In the data rows, zero lies at 4.5, halfway between 4 and 5.
Here are some numbered points:
7,7,5,5,6,4,2,2,1,4,3,5,5,5,6,6,7,7,7,9,9,8,5,8,7,5,5,3,3,4,2,2,3,4,4,5,3,5,6,1,1,4,5,5,6,6,6,2,2,3,3,2,4,4,4,5,6,7,7 0
5,4,4,4,5,4,4,6,6,5,3,1,1,0,0,1,0,1,2,2,0,1,3,3,4,5,8,7,6,8,9,8,8,9,7,6,5,7,3,5,5,4,4,4,4,4,5,0,2,2,4,4,4,4,5,3,3,3,1 1
5,6,5,4,4,2,1,2,2,3,3,3,5,5,6,7,6,6,6,9,8,7,5,6,5,4,3,1,2,2,0,1,1,1,3,3,3,5,7,3,4,4,6,4,6,7,7,3,3,4,4,3,4,4,5,5,6,7,7 2
6,5,4,4,4,3,2,3,3,2,3,3,6,6,6,7,7,8,8,9,8,7,7,7,4,4,2,1,0,1,2,0,1,1,2,2,3,5,5,3,3,3,6,4,5,5,5,4,4,4,4,3,3,3,5,5,6,6,8 3
4,5,5,5,7,6,6,7,6,8,6,6,6,5,4,1,5,2,3,0,3,4,5,4,4,7,4,7,7,4,8,8,8,7,7,8,6,3,4,6,7,6,3,5,4,3,4,8,7,7,7,7,8,5,5,5,5,4,5 4
5,4,5,4,6,5,5,5,5,4,5,2,1,1,0,0,0,0,1,2,0,2,3,3,4,6,8,7,8,9,8,8,8,9,7,6,5,6,3,7,5,5,4,4,5,3,5,2,2,2,4,5,5,5,4,3,3,1,2 5
6,5,4,5,5,5,5,6,5,4,3,3,2,0,0,1,0,1,1,2,1,2,3,4,5,5,9,6,8,7,9,8,8,8,7,5,6,8,4,5,4,3,3,3,4,4,3,0,2,2,2,2,2,4,3,3,2,3,2 6
5,5,6,5,5,5,8,7,7,6,6,5,4,3,2,2,2,1,2,0,1,2,3,3,5,5,4,7,7,7,8,9,8,6,7,6,6,3,4,6,5,3,4,3,2,4,3,5,5,5,5,5,6,5,5,5,5,3,3 7
7,5,5,6,6,6,5,6,5,5,3,3,2,0,0,2,0,2,2,4,2,3,6,4,6,4,8,7,8,8,9,8,9,9,7,5,6,8,2,6,4,4,4,3,5,4,4,0,1,2,1,2,3,5,4,3,3,2,1 8
5,5,4,5,5,5,6,5,5,5,4,3,2,0,0,1,0,1,1,3,1,2,5,3,5,5,7,7,7,8,8,9,9,9,8,7,6,6,5,7,6,5,5,4,4,3,5,1,3,4,4,4,4,5,6,5,4,2,2 9
4,5,4,4,5,3,3,4,4,3,4,6,7,8,8,9,8,7,7,7,7,6,5,5,4,2,1,2,0,2,0,1,0,0,2,1,3,3,4,4,4,3,5,6,5,5,5,8,7,5,5,4,4,4,5,6,6,6,7 10
6,5,6,6,4,4,4,3,4,3,4,5,6,8,8,7,6,9,8,9,7,8,6,6,6,4,3,3,1,2,1,1,1,1,3,3,5,5,7,2,3,4,6,6,6,6,7,4,5,4,4,3,4,3,3,5,5,6,7 11
6,5,5,5,5,5,6,5,7,5,4,3,3,0,1,0,0,0,0,1,0,3,2,2,3,4,7,6,8,8,8,8,7,7,7,6,5,7,4,6,6,4,5,3,3,4,5,1,2,3,3,3,5,4,4,2,2,1,2 12
6,4,5,5,5,4,4,4,3,2,4,4,5,7,8,8,8,9,7,9,9,8,7,7,6,5,4,3,2,3,3,1,1,3,1,4,5,6,7,3,4,5,5,5,6,5,6,5,6,5,5,4,5,4,5,5,6,6,7 13
5,5,3,5,5,3,5,5,4,5,3,0,0,0,0,0,0,1,2,3,2,2,4,5,4,5,9,7,8,9,9,9,9,9,7,6,6,8,3,7,4,4,4,4,4,5,6,0,2,3,3,3,4,6,3,4,2,2,2 14
4,5,5,5,5,6,7,6,6,5,3,4,3,2,1,1,0,1,2,2,1,1,3,4,4,5,7,7,7,8,7,8,9,8,7,6,5,6,3,7,6,4,3,4,2,3,4,1,1,3,5,3,5,3,3,4,4,2,1 15
3,3,2,5,4,5,5,6,5,7,5,4,5,5,4,1,5,1,2,0,1,2,5,4,4,5,4,7,6,4,6,7,6,6,7,7,5,3,4,4,6,5,3,4,3,3,2,9,8,8,9,8,6,5,7,6,6,6,6 16
2,2,3,2,3,4,3,4,4,4,5,5,6,6,8,9,9,8,7,6,7,7,6,4,5,4,2,2,2,2,1,1,1,0,2,1,3,3,4,4,4,5,6,5,5,5,4,9,7,7,6,6,5,5,5,7,6,7,7 17
Which three points above are nearest to each new point? Their numbers follow each, nearest first.
5,5,4,4,5,5,5,5,5,5,4,4,2,3,1,2,2,1,1,0,2,2,3,2,3,6,7,6,8,7,8,7,8,8,6,5,5,5,5,6,5,4,4,3,3,3,4,4,4,6,5,5,6,6,5,5,4,3,3 7 9 5
4,4,5,5,5,7,6,7,8,7,6,6,5,4,5,1,4,2,1,0,2,3,3,4,4,7,4,6,7,6,7,9,8,7,8,8,6,3,5,6,6,6,4,5,5,4,4,6,6,5,5,5,6,6,4,4,5,4,4 4 7 16
4,4,5,5,5,7,6,6,7,6,5,5,4,3,3,2,2,0,1,0,0,2,3,3,3,5,4,6,7,7,7,7,6,5,6,6,6,3,5,6,6,5,4,4,2,3,3,3,4,5,5,5,5,5,4,4,4,3,3 7 15 12
6,5,6,5,4,6,5,6,4,5,4,3,2,0,0,1,0,2,2,2,0,1,3,4,5,6,8,7,7,7,9,8,9,9,8,6,7,8,4,6,4,3,4,4,4,4,5,0,2,2,4,2,4,4,2,3,2,2,2 6 1 8
2,3,4,3,3,5,3,4,4,6,4,7,7,8,9,6,9,9,9,8,8,8,7,6,3,4,0,2,2,1,1,1,1,1,2,3,3,1,5,5,6,5,5,7,6,6,4,9,8,9,7,6,8,6,5,6,7,7,6 17 10 13
2,2,2,2,4,4,5,5,5,5,7,6,8,8,9,7,9,6,8,3,7,6,6,5,3,4,1,3,3,0,2,1,0,1,0,3,2,0,3,4,8,8,4,7,7,6,4,9,8,7,7,7,5,6,5,6,6,7,7 17 10 13
5,5,4,5,6,5,7,5,5,5,4,5,4,3,2,2,3,0,0,0,0,2,2,2,2,4,7,5,6,6,8,7,8,6,6,5,4,4,3,5,5,3,3,3,2,2,3,4,4,5,6,5,5,4,4,3,3,2,2 7 15 12
3,3,3,3,4,2,2,3,2,5,4,4,6,6,8,7,8,8,8,8,9,7,7,5,4,4,3,3,2,2,1,1,1,1,2,2,3,4,5,4,4,4,7,7,6,6,6,7,7,7,5,6,6,6,5,6,7,7,7 17 10 13
4,3,5,4,5,5,6,5,5,6,6,5,3,4,2,2,2,0,1,0,1,2,1,2,3,4,4,8,7,7,9,6,7,6,7,7,6,5,4,7,6,6,4,3,5,4,2,5,5,6,6,6,5,5,5,3,4,4,4 7 4 5
5,5,4,5,6,5,6,6,5,7,3,4,3,3,1,3,2,1,3,0,1,3,2,3,4,6,8,8,7,9,8,9,9,8,7,6,6,6,7,7,6,5,4,4,3,4,3,3,4,4,4,5,5,5,5,4,4,4,3 9 15 7
